One turning vector, and how many steps it has turned
The counts run from 0 to 600.
[-24  11  37  31  44 -13  -1  16  14 -34 -13  15 -16 -45  26  33  -3  31
  35  32  -6 -28   0   2 -65 -18  19  -5 -21   7  20  31 -23  30  -1 -28
  38 -15  37   4  21   1   7  -4] : 185
[-39 -11  31   4  13   9   3   2   6 -36 -13  20 -41  22  15  41  10  10
  44  -4 -44 -50  28  16 -25   4 -18   0 -20  18  -7  28 -12  26  16 -41
  21   3  13 -16   7  15 -28 -33] : 48
[ 10  16  21 -22 -11  -5 -25 -73 -19 -18  25   6 -19   8  44   2 -27  24
  -4  40 -23 -15  -1 -20  14   8  14  53 -33  17   5  -8   8  21 -28   5
   0  32  16  21 -21  32   5   9] : 471
[-11  42 -57   3  -7  19 -23  65  22  25 -30 -36  31   5 -58 -43   3  17
 -25 -12 -13 -14  -3  31  -2  -2  -2  -9  19  29  -3   1   3 -23 -10 -37
 -12   2 -14 -20 -14   3 -25 -12] : 432
[-21 -12   2 -26  12  15   6 -13  -3  35   9  41 -38  22  12  27  10  20
 -20 -27   9   4  19 -22 -13   7  18 -69  29 -53  16  -4  55  24  -3 -28
 -21 -23  19 -10   0 -25 -19 -19] : 327
[ -5  -1  19 -19  -5  18  -4  22  41 -11   6  -9 -24  -5   9   4 -18 -34
  -4 -16  32  48 -44 -31 -30   8  20 -26  64   9  -4  -9  -5  12 -15  -9
 -39   0   5 -42   7 -15  31 -13] : 202
[ 42   8 -23  -3  -9  20  -7  26  17  12  -9 -17   8 -23  -8  -3  15 -21
  -3  -8   5 -45 -21 -32 -15  33 -21 -32  31  27  29  13  50  19 -30 -26
 -41  18   2 -38  13  16  13 -20] : 6
[ 11  26 -14 -30 -31  18 -14  21  34  16 -11 -34  -2   6 -20 -22 -11 -27
 -44  11  24  56 -15 -22  43  34  -2  -1  20   9 -33 -27 -11 -12  -2  10
 -30 -10 -51 -10 -18 -28  19   1] : 213
[ 38 -39  46  -3  14 -41  28  -4 -10 -34  24  16  10  -6 -23  16  21   8
  -1 -22  21  23  -6  10  21  21   6  46  -1   8  31  24 -11  19 -16   2
  13  13 -24  -6  56 -11   2  40] : 160
[ -3 -29   3   1  34 -38  22 -22 -31  -4  -5  -8   2 -11   8  16  53  21
   3  30 -34 -19  15  -7 -37   1 -52   9 -34 -20 -24  14 -22  40  37  -1
   2   5  -9  27  24   2   4  30] : 173
[-19  31  23  26  26   8  23  72 -23  15 -25   2 -27   3  -8 -27  -2  41
 -14  21  22   4   2  30   0  19  32 -29  19  29 -32  12 -35  32  24 -17
  14  29 -13   8  12  14  -1 -39] : 118
[-23  23   5 -67 -21  13 -36  -3   3 -47  37 -14  15 -26   0   8 -13   3
  11 -23  -6  -9 -10   2  31  11  -2  55   0  23  28  47  -1  -2 -33  12
 -19  -1 -16  -5  -9  10  16  10] : 227
[  3   2  41 -14 -41  13 -34  -3  11  32   5 -24 -22  12  24 -15  14   0
 -26  27  -4  -5 -16 -19  -9   7  17  14  -5  60 -41 -25   9  32  19 -27
  29  12  21 -38  -2  11   3 -44] : 269
[ 41 -32 -17  -9   5 -12  13 -32  32   5  14  14  16  50 -27  15  26 -24
   3 -26 -45  -6  42   1  37  30 -20   2   1  -8  30  -5  43   7 -31  17
  -4  -5 -27 -14  13   7  -9  -4] : 156
[ 32   3  16  20  -1  -2  -8 -10  51  -7  25   0  31  23 -25  12   1 -45
 -25  11 -12  -6   5 -40  44  -9   2  -3  36  45  -8 -53  37 -14 -14  12
 -38  38  19 -19   9  16 -15 -26] : 272
[  2  15  18   8   7  20   3  10  -4  45  11 -14 -47  33  -1   6  21  22
 -27 -26  23  23  -8 -25   1  28   0 -53  46  -9 -21 -15  41  49  -9 -33
 -26   7 -15 -27  -2  -5 -13 -35] : 328
[-26   9  35 -45 -29   0 -14  31 -34 -52 -20  21   8 -29  12 -17   4   1
 -35  19  17  13  -2  -3   8 -20  33  32  22   1 -15  -4 -53 -41  27  17
 -40  -8  12   0   3 -22   8  25] : 416
[-37  16   0   3  27 -24   1  -7   0  42   2 -32  -3  49 -23 -26  20 -10
  -7  16 -13  42   3  12  23 -17  -9  32  22   5 -53 -29 -19  29 -13  30
  15   7 -28   6  -3  18  21  -9] : 595
[  4 -35 -16 -28   8   2  49 -32 -15   9   5 -24 -34 -34 -15  15  29   0
   8 -57  19  19   0 -10 -22  27  11  12 -16 -41  29  22 -21  24  25 -19
  19 -35  -1   0   9 -20   9  22] : 22
[ 52  11  18  -4 -31   1   6 -26   2 -60  -6  18 -35 -25   5  41   9  20
   4   2  -4 -26  16 -19  40  43   6  17 -27   0  37 -12  12  -6  -9 -32
 -23  11  14   3   7   8 -21   7] : 345
[  9  28  23 -44 -53   3 -35 -21  18  27 -48  11 -26 -25  10  17  -4  22
 -16  11  36  11   7 -24  15   4  -4 -23   1  15  11  -7  27 -28 -11 -45
   8 -13   3 -28   1 -45 -25  12] : 209
[ -9   9   6 -29  13 -17  32   0  16  33 -19   7 -10  11 -40 -19  46 -36
   5 -27  -8  28  34  37  15   2  11  -3  19  -7 -36   4 -12  23  17  26
  37  14 -52  17  21 -10  29 -27] : 96
[ 18  -5 -54   8  31  25  31 -14  51  13  12 -24  15 -21 -71  15   7 -36
  -7 -46 -26   7  12 -23   2  24   1 -13  23  -3  35   1   2  -9  -6   0
 -17 -31  -3 -15 -15   2   8   9] : 18
[ 35  27  14 -26 -46  -7  -8 -32   9   5 -54  33 -48 -28   5  30  19  -5
   1  35  10 -15  22  -7  20  18  -4 -25 -18 -13  42 -12  25 -39  10 -16
  30   0   6 -14  -7 -23  -4   5] : 208
[-18  15 -32  -3  21 -11   8   3 -38   9  -3 -10  14  14   4 -43 -10   3
   2  21   0  35   5  16 -14  -4   2  11  28 -59  32  21  27  -4 -45  56
 -22  -4 -27  11 -14  27  28  23] : 308
[-38  21  35  16   8  14 -33  36  19 -10  -7  -6   2  55  -6  15 -27  38
  -6  24   1  -3   7  -2  18  -4 -53  -7  17  35 -25 -22  22  15 -26 -39
 -17  29   9 -32  -2  22 -41 -12] : 50
[-28  22  19 -14  10   4 -20  62 -13 -18  45   3  -5 -12  -5   5  44  28
 -20  -5  -1 -14  -8   8  34  14   3  -2  27   5 -39  23  11  51 -13  17
 -46  40 -20  30  10  16  11 -35] : 109
[ -8  -3  40 -43 -15  28  13 -64 -20   8 -13  16 -13 -20  22  29   2   7
  -2  14  15 -37  40 -47 -11  16  11 -23   4  14   8   0  14  -2  14 -24
 -33 -24  43 -14 -13 -15 -19   9] : 335
[ 50  12 -30  34   9   1 -18  35  30 -31 -34 -13  17   3   0 -33 -12  -1
  -3  54 -36   4 -19  -2 -15  15   5  27  -5  32   9  -2 -17   3 -38  14
   8   9 -11 -10  -1  42  44   4] : 492
[ 12 -16   4  12  38  12  26 -23   2  34   1   8  16  -8 -29  21  33  18
 -25   8 -13 -27  62  31  23   9   2 -23 -26 -30  21   9  41   0  26   4
  56 -18  17  23  -7 -17 -23 -23] : 452
[ -3  40 -42 -32  -2  11 -29 -25  50  51   0 -41  -8 -28  -2  -2  30  -5
  17   0 -23  -5  -7   1 -20   0  14  -4  -3   9  21  25  14  41 -34   1
  43 -25 -18 -12 -24   6  36 -13] : 514
[ -4  21 -38 -46 -25  37 -11   6 -16  -8 -39   9  11 -46  10 -22   9   4
  -1 -15 -23 -47  21  23 -38  -7  24  19 -23  20  25  31 -30 -16  33 -30
  25 -13   0  -1  11 -17  19 -16] : 429
[  1   4  -1  38  -5  10   6  47 -20  18  -6 -38   2 -44 -49 -18  49  26
  -3   3   2 -42  15  38  -1  21  10   5 -18  35  22  14   2 -14  19 -18
  47 -23  -1 -16   9  15 -11  -7] : 440
[ 42  -1 -39  19  19  -2  38 -11  14   9  -2 -11 -13  -6 -54  11   6 -21
  -4 -14 -11  18  10  -4  39  36 -17 -10  12 -45  54 -11  32 -29 -20  25
  -1  -9 -27  -1 -24  -6  -8  15] : 19
[-30  -4   8  19  10  23 -13  39  42 -48 -30  33  16  23  12  11 -54   9
 -22  31 -22   7  29   5 -15 -30   4   0 -14   3  12  -6  -3 -36   6 -13
  18 -17  46 -19  -3  -5 -30 -12] : 60
[-16 -37   4 -28  42 -18   9 -24 -32 -34  18   5  43   0  22   7   9  25
  -8  31 -21  13   7 -19 -18 -12 -21  20 -17 -43 -16  26 -27  20  20  21
 -27 -18  -3  42  14 -17  18  55] : 172
[-25  -1  53  12   1  -3 -17  34  13 -36   8  38 -33  42   6  42   0  35
  23   7 -24 -30  27  19  23  15 -27 -27  -9   7   3  10  32  19  -9 -27
  11  21   2 -20  10  12 -42 -28] : 49
[-30  -5  25 -38 -10  34   8   9 -19 -32 -13  26 -16  21  14  27   2   3
  -4  24 -26 -54  40 -24  -4  27 -37 -33   0   0 -33  -5  -1  10  43 -11
 -36   3   2   6   8 -15 -17 -23] : 546
[ 11  26 -42  -7  25 -22  12  16  34 -12 -21  20  31   0 -24 -19 -10   5
  17 -48 -17  39 -11  27 -24 -38  20  42  36  21  20  17 -40  -2 -39  -5
 -16  22 -13   3  18  20  11  24] : 296
[ 28 -20  -8  -2  11  -2  11  -9  40 -54  -3 -11  16 -45 -10   2  -1 -68
  -1  24 -21 -10 -10  -9  -7  -7  12  29  -9  -2  37   3 -10 -39  22  39
  29   4   8  -1 -11  -2  46   1] : 78
[-26 -26  -1 -18  13  47  -2 -19  20   9  25 -14  -6  21  25 -12   1 -21
 -34   2 -28 -32   9 -26 -46  -9  -8 -19  -5  -4 -33 -10  14  38  63  -3
  12   6  31   8  -6   4  11 -54] : 258
[ 16  39  12  11 -24 -15  20  27 -26 -34 -30   4 -52 -36 -24  -6  18   0
  18 -20  22  15 -25  10  11   2   0  34  20  -5  -7 -27 -39 -13  18 -17
 -24  57 -10  10  17  20  -8  11] : 414
